(in the rows, 128 means zero)
A state moves one step at a time under one of 6 hidden systems, and each row is a state written as 26 numbers. Each run below is a few steps of one system.
seq 1, T (8 x 26):
[[139 135 132  78 140  91  85 187 128 111  96  94 109 119 151 140 123  89
  137 162 144 197 170 104 139 157]
 [167 149 177 142 108 156 155  86 105 151 116 155 134 145 105 111 113 106
  100 156 132 106  58 153 141  68]
 [ 83 106  83 164 137 140 145 107 142 135 166 138 144 118 128 137 141 181
  150  68 105  76 146 127 103 162]
 [137 123 124  80 145  79  88 186 132  96 104  94  97 129 149 132 131 108
  138 153 144 194 185 109 135 155]
 [167 151 178 135 107 161 156  99 119 154 114 141 143 142 109 111 112  89
   88 168 136 114  65 142 152  73]
 [ 85 113  90 166 136 144 139  99 124 147 157 149 147 112 128 139 135 178
  157  65 104  69 125 130  95 157]
 [135 116 117  87 147  73  94 178 137  86 113  99  84 138 145 129 136 132
  141 146 137 190 194 115 131 150]
 [163 153 175 128 107 161 157 110 135 148 116 127 153 141 115 112 116  72
   82 178 141 123  77 133 161  84]]
seq 2, F (8 x 26):
[[165 159 136 131 139  78 103  91  82 106  88 159 102  96 145  89  85 123
  127 169 165 155 138 155  79 124]
 [134 116 127 132 143 174 169  86 159 132 153 135 124 195  98 124 140 171
   98  89 102 103 121 144 171  72]
 [ 84 102 113 126 107 115 108 200 141 140 145  92 160  98 138 157 148  94
  159 125 119 116 118  74 137 191]
 [173 159 147 124 137  83 103  98  87 110  82 147  96  99 143  97  83 121
  123 179 162 166 138 154  89 121]
 [131 124 122 139 146 179 172  70 162 139 160 140 138 184 105 123 140 171
  100  92 108  95 118 145 161  79]
 [ 83  95 114 128 107 100 106 208 131 129 143 100 151 110 135 147 149 100
  160 114 116 112 119  72 134 188]
 [178 158 152 113 140  92 106 105  95 114  81 137  91 101 143 106  81 116
  116 187 161 174 143 154 105 122]
 [125 132 116 147 144 180 171  61 163 146 163 146 150 171 107 123 139 164
  103  98 116  84 111 149 153  83]]
seq 3, D, 8 rows:
[[151  90 171 138  93 136 156 174 130 147 123  74  73 109 110 175 116 165
  135 155  87 130 109 124 160 149]
 [135 153  93 136 183 115 102  40 124 137 120 145 147  93 154 109  69 146
  130 161 164 125 118 136 106 154]
 [108 102 127 132 123  92 131 165 116  84 132 157 140 200 108  69 156 102
  112  74 124 104 132 101 137  85]
 [143  93 156 131 107 156 156 163 146 160 129  65  92 110 115 183 111 161
  129 154  90 130 105 116 176 156]
 [134 154 103 139 169  99  91  53 104 138 113 154 151  89 154 101  72 126
  136 165 168 120 100 132  95 150]
 [120  97 135 136 120  93 143 161 118  77 129 151 115 201 104  72 156 125
  107  74 117 112 150 118 135  80]
 [130  98 139 126 125 167 146 150 160 170 139  62 114 113 121 189 110 156
  131 149  93 126 105 107 182 166]
 [136 153 116 138 151  85  88  75  85 132 106 160 150  89 149  94  78 107
  140 169 170 120  92 124  89 145]]
seq 4, Y (8 x 26):
[[161 126 155 135 134  86 124 102  96  99 102 156 121 169 113  60  90 102
   93 155 150 117  85 122 137  77]
 [114  80 139 179 110 150 178 131 138 147 147  97 123 128 104 135  97 171
  113 106  86  65  90 109 155 149]
 [104 106  83 109 170  76  72 129 146 115 143 102 149 120 155 124 104 122
  152 161 154 135 118  74 143 183]
 [167 121 161 137 131  89 138 110 102  97  99 142 112 171 111  62  87 110
   83 157 145 124  96 126 147  78]
 [111  88 132 176 116 161 172 118 142 160 151  97 139 121 108 143  97 165
  116 112  94  62  80 107 157 154]
 [103 102  86 111 165  60  67 137 130 106 138 113 141 125 150 117 109 121
  159 153 153 132 118  74 136 178]
 [170 116 163 138 130  99 149 112 114  95  99 127 101 172 108  68  84 119
   74 160 137 128 108 127 156  80]
 [106  98 125 171 123 166 164 108 146 168 155 102 157 115 114 144  98 152
  119 118  99  62  70 102 155 156]]
seq 5, D, 8 rows:
[[169 151 178 161  86 157 189 110 139 139 107 108 121  94 120 115  98 103
   74 185 132 120 126 158 128 115]
 [102 134  97 145 159 146 119  82  95 150 130 173 135 122 130 135 124 179
  157  50 111  97 132 148  85 135]
 [120 106 115  76 133  81  83 186 149  94 148 112 117 165 134 140 179 108
  159 143 138 171 145  94 157 127]
 [160 151 169 152  96 165 184 117 155 143 110  95 142  94 124 117  98  88
   68 187 138 122 126 144 144 125]
 [111 141 113 150 145 144 121  89  73 156 118 182 134 115 126 130 117 168
  156  56 110  95 116 152  78 128]
 [124 102 111  77 137  81  86 175 152  90 153 114 100 171 130 142 183 136
  163 139 133 169 155 107 151 121]
 [146 149 152 147 105 165 177 122 168 141 119  86 160  97 132 119  99  76
   66 184 142 123 129 127 154 138]
 [117 146 132 156 131 143 123 103  56 159 105 184 131 113 124 124 115 150
  150  58 111  96 105 152  76 122]]
seq 6, W:
[[116 113  88 155 181 126 130  75 138 137 118 104 131 100 144 120  51 181
  113 122 126 106 143 117 128 184]
 [108  96 113 104 152  83  94 155 127  95 139 140 148 203 119  87 143 101
  128 101 134 121 102  77 166 100]
 [162 100 184 157  73 135 174 145 134 140 137  93  93 120 100 145 121 141
  117 182 105 104  75 131 159 115]
 [119 122  91 156 182 123 117  70 119 145 112 115 136  94 146 118  46 170
  122 125 133 104 122 115 120 184]
 [112  88 113 111 149  75 102 153 125  82 143 144 131 209 114  83 148 120
  128  95 130 118 115  87 158  95]
 [154 102 176 149  81 149 174 148 152 145 142  81 105 119 104 153 122 135
  110 182 103 109  83 123 171 125]
 [122 126 101 156 177 111 108  75 101 147 104 125 140  91 147 113  41 155
  127 130 140 105 105 110 115 180]
 [117  85 115 118 147  77 111 144 126  79 145 148 114 211 110  83 153 144
  129  92 123 118 125 101 152  87]]
seq 7, W (8 x 26):
[[115 155  91 129 172 144 105  44 110 149 142 189 160 139 134 121 131 154
  149  88 140 106 111 151  98 107]
 [ 99  98 123 132  80  93 138 203 155  86 164 119 126 141 122 125 203 113
  145 116 121 118 167 111 117 134]
 [166 155 163 104 132 159 139 145 131 156  79  82 113  98 139 155  84  98
   95 169 128 179 145 136 156 143]
 [123 160 109 131 159 137 103  49  88 150 130 197 157 135 131 112 123 139
  147  97 142 104  92 154  91  98]
 [102  94 118 139  85 100 146 187 156  89 168 121 111 139 118 131 199 146
  151 105 110 115 178 125 112 135]
 [153 153 146  96 141 159 132 148 151 151  88  76 131 102 146 155  92  86
   95 172 135 180 152 122 163 155]
 [134 165 130 133 145 131 105  63  74 149 113 202 150 134 127 104 120 120
  141 105 143 109  79 154  90  89]
 [106  95 117 146  93 114 154 166 153  98 170 125  97 133 116 142 193 172
  153  97 101 109 179 140 108 134]]
seq 8, A (8 x 26):
[[102 121  97 128 145  87 120 133 131  74 139 165 145 184 128  67 162 118
  119  76 143 120 177 121 108  99]
 [141 118 180 119  89 164 158 192 134 157 112  83 129 138 110 154 131  82
  102 140 103 137 100 108 181 120]
 [140 156 113 131 150 130 100  61 110 162 127 140 121  62 152 160 100 162
  167 173 147 133 109 156  88 163]
 [108 110 105 139 137  88 137 128 127  72 141 165 120 182 118  72 156 147
  119  69 128 111 178 131 103  95]
 [127 118 161 109 107 172 153 188 157 156 122  75 146 142 118 159 135  79
   98 134 107 141 115  98 190 129]
 [145 162 125 129 139 119  90  76  93 160 117 151 126  61 151 150 102 137
  168 178 154 139  96 152  82 154]
 [122 106 114 152 132  97 151 119 123  79 139 160  99 175 112  80 146 174
  119  70 115 105 174 145 104  95]
 [113 122 137 103 123 176 144 181 176 153 135  75 161 146 126 160 144  81
  103 127 112 141 127  93 193 138]]
seq 9, Y (8 x 26):
[[103 144 137 100 118 128 100 209  92 144  86 128 158 121 141 135 138  51
  136  84 126 154 143  98 121 150]
 [184 136 165 112 124 132 122 101  98 146 109 135  54 115 122 165 121 184
  154 165 116 163 116 175 120 105]
 [103 148  89 151 124 151 164  76 182 116 181 151 171 127 132 112 175 135
  120 118 142  88 164 155 101 117]
 [103 136 139 101 124 126 109 216  98 132  83 122 146 132 136 128 135  62
  126  72 117 160 162  97 129 146]
 [183 145 166 105 126 147 121  99 112 158 115 126  69 111 125 176 124 172
  152 177 121 166 106 172 133 106]
 [104 148  91 161 118 136 155  78 163 112 177 165 168 116 134 108 172 134
  129 117 146  85 156 157  82 119]
 [106 126 135 101 132 126 117 219 104 125  82 113 131 146 132 128 131  80
  118  60 110 161 180 102 135 145]
 [180 149 162  96 126 156 119  98 127 164 123 122  88 112 127 182 131 154
  150 187 126 168  99 166 143 107]]
seq 10, F (8 x 26):
[[137 175 134  77 136 155 126 144 157 125 115 129 158 156 138 126 170  60
  100 133 149 181 174 142 144  91]
 [126 151 164 170  67 172 170 133  97 168 124 153 148  86 116 140 146 107
  130 112 110  85  95 158  89 119]
 [122 117 111 119 143 118 113 146 108 123 119 133  72 113 137 164 140 198
  171  80 100 154 188 154  93 154]
 [128 167 118  76 140 145 124 144 166 108 128 133 158 162 140 118 182  68
  105 124 153 176 188 139 139  93]
 [129 149 175 164  66 171 172 150  94 165 110 147 147  92 114 134 139  87
  117 109 110  94  99 151  99 116]
 [127 126 114 121 142 131 114 127 104 142 120 135  75 100 137 175 135 204
  176  90 102 149 173 161  91 155]
 [120 159 107  85 138 133 122 141 169  97 141 139 154 166 140 113 190  84
  113 116 154 168 198 140 126  97]
 [133 147 179 157  68 170 173 168  96 159  99 135 147 102 114 128 132  72
  103 107 110 107 111 141 112 115]]
seq 11, A, 8 rows:
[[133  77 138 119 147 104 119 165  98 114 108 116  67 180 107 130 108 185
  135  77  86 136 130 109 160 119]
 [137 134 111 106 135 140 130  99 206 124 170  93 153 131 138 140 147 111
  117 210 157 138 122 118 172 129]
 [112 141 133 176 112 102 128 121  74 130 102 161 164  87 134  79  89  88
  119 116 145  84 101 119  77 149]
 [141  80 139 117 155 125 127 145 110 129 113 108  66 176 106 144 101 199
  132  87  85 137 120 116 171 117]
 [124 138  97 107 139 124 118  96 202 117 179 104 167 127 145 132 157 103
  127 204 166 132 124 114 154 135]
 [119 131 147 175 104  98 136 146  69 122  89 155 148  96 127  70  83  86
  107 109 138  92 111 117  84 140]
 [144  89 136 112 164 142 127 122 121 145 120 102  73 168 108 159  96 203
  132 100  86 137 112 123 179 118]
 [111 135  88 114 134 105 112  97 190 108 186 122 174 124 146 122 166 102
  140 193 173 121 124 112 133 138]]
seq 12, T, 8 rows:
[[101 116 119 148  87 111 155 194 148  96 140 114 123 102 133 126 176 120
  131 103 118 124 208 134  90 158]
 [159 179 155  87 142 172 123 139 113 158  71 117 126 116 142 150 108  87
  103 130 132 193 163 151 137 120]
 [131 157 128 128 116 151 129  71 116 141 161 197 150 152 115 126 186 129
  153 112 137 102  88 168 100  65]
 [103 115 116 154  89 119 160 180 146  98 144 117 117 101 131 130 170 139
  133  96 111 119 207 142  87 156]
 [152 179 143  79 149 164 116 142 127 147  77 112 132 121 147 148 115  80
  104 133 140 200 176 145 139 125]
 [135 160 143 127 106 153 131  84 108 146 154 195 153 151 112 125 183 114
  148 118 135 102  78 163 104  61]
 [104 117 114 161  94 126 163 165 142 105 144 121 111  98 131 136 166 157
  137  87 106 112 205 150  82 158]
 [146 176 130  73 156 152 112 143 136 135  84 113 133 127 150 140 124  82
  107 136 148 201 190 141 138 126]]

Which system made each of these runs?
seq 13:
[[131 144 126 121 155 111 130 121 119  94 101 158 155 188 123  54 116  77
   75  94 149 132 152 122 135  80]
 [128 109 165 136  83 178 158 160 118 173 145 125 113 135 100 185 166 151
  153  98  78 103  82 135 148 111]]
 | W
seq 14, 2 rows:
[[101 109  89  94 146  85  98 158 158  81 161 137 127 174 134 114 190 130
  152 104 137 150 180 110 130 120]
 [157 149 180 121  83 163 166 160 153 146 114  95 138 116 121 138 138  66
   87 178 130 146 122 134 160 106]]
 | W
seq 15 (2 x 26):
[[111 132 132 118 164 166 135 154 115 153  82 110 167 158 126 112  77  83
   77  63 112 130 130  91 171 135]
 [142 133 146 107 109 122  86 119  96 163 147 152 119 107 125 177 161 133
  195 170 131 128  45 132 120 123]]
 | F
seq 16, 2 rows:
[[101  81 114 130 121 123 132 163 181 132 171  69 142 127 127 157 136 131
  138 156 114 106 102  77 180 174]
 [147 127 141 138 142  88  93 118  79 143  87 118 117  79 145 122  50 119
  139 176 145 133  85 108 118 172]]
 | T
seq 17 (2 x 26):
[[147 133 162 140  89 136 149 115 144 141 150 127 162 131 114 116 139  76
  107 198 147  99  52 119 153  96]
 [123 109 132 185 122 116 148 125  79 138  96 130 102  82 127 118  66 174
  128  91 102  92 134 135  84 169]]
 | W
seq 18:
[[137 146 110  99 124  88  80 118 142 121 155 133 124  86 154 153 165 124
  181 203 164 160 132 138  99 150]
 [148 158 143 151 124 131 167 108 109 102  91 162 127 143 124  67 108 111
   75  97 138 125 182 166  91  85]]
 | Y
seq 19, 2 rows:
[[105 118 136 192  94 155 187 149 120 142 117 115 145  88 120 116  99 128
   98  83 102  76 145 128 101 163]
 [127 142  99  71 196 136  75 123 119 144 102 124 109 144 150 163 115 155
  153  96 125 189 167 128 142 143]]
 | T
seq 20 (2 x 26):
[[131 135 156 119 133 107 106 168  54 128  66 163 130 154 122  90 104  82
  118  71 121 136 114 113 115 103]
 [154 115 142 120 113 152 143 103 145 145 167 131  75 141 110 181 173 206
  166 140 100 128 113 165 138  98]]
 | W
seq 21, 2 rows:
[[163 152 142 151 110 123 155  54 135 109 146 170 126 138 115  87 141 133
  109 175 156 107 106 173 105  66]
 [ 81 107 116 165 115 153 165 173 128 139 130 113 158 124 120 124 124 123
  113  47  93  82 152 103 122 166]]
 | Y
seq 22:
[[161  94 135 120 142 108 143  96 163  92 151 117  87 194 107 105 126 173
  107 162 128 130 113 129 179  77]
 [ 90 113 109 157 114 136 143 137 168 146 158  94 189  90 136 129 116  94
  118 152 133  82  98  81 144 186]]
 | T
seq 23 (2 x 26):
[[ 88  95  95 119 159 153 119 123 152 150 166 120 167 177 117 145 141 140
  137  78 104  91  85  83 179 132]
 [135 107 140 125  99  55  94 179 114 102 126 110 115  98 140 123 131  96
  157 200 150 139 104  96 118 161]]
 | F
seq 24, 2 rows:
[[168 168 156 101  96 125 122 123 140 124 132 137 118 106 136 141 170  89
  137 208 161 172 134 164 115  96]
 [115 164 116 162 110 172 183  96 147 131 137 151 153 103 131 116 148 128
  102  90 126 103 188 173  80 120]]
 | D
seq 25 (2 x 26):
[[119 130 139 191  71 135 165 117 116 142 149 142 134  59 126 137 140 146
  146 139 119  72 116 158  70 150]
 [120 141 101 108 182 118 116 132 123 107  83 125 115 139 149 106  96 139
  107  74 131 170 222 136 114 146]]
 | T
seq 26:
[[155 177 146 104 110 137 140 117 156 111 129 145 149 136 135 104 170  64
   99 177 167 159 154 160 124  79]
 [119 143 158 170  91 176 165 130  83 175 111 154 140  92 116 146 126 131
  131  77  96  86 104 155  89 128]]
 | A
seq 27 (2 x 26):
[[110  94 120 135 139 136 128 167 113 152 111  91  91 102 132 176 100 184
  154  82  82 129 151 113 129 191]
 [167 145 122  88 168  96  91  82 146 107 125 126 109 139 146 118 112 130
  127 205 169 177 128 137 145 111]]
 | T
seq 28 (2 x 26):
[[136 122 100 154 182 111 142  71 141 108 106 111 122 121 141  81  45 163
   82 138 144 120 163 125 130 154]
 [ 98  95 119 115 148 127 116 152 123 125 140 140 160 206 108 108 143 110
  122  66 109 101  86  82 175  99]]
 | W
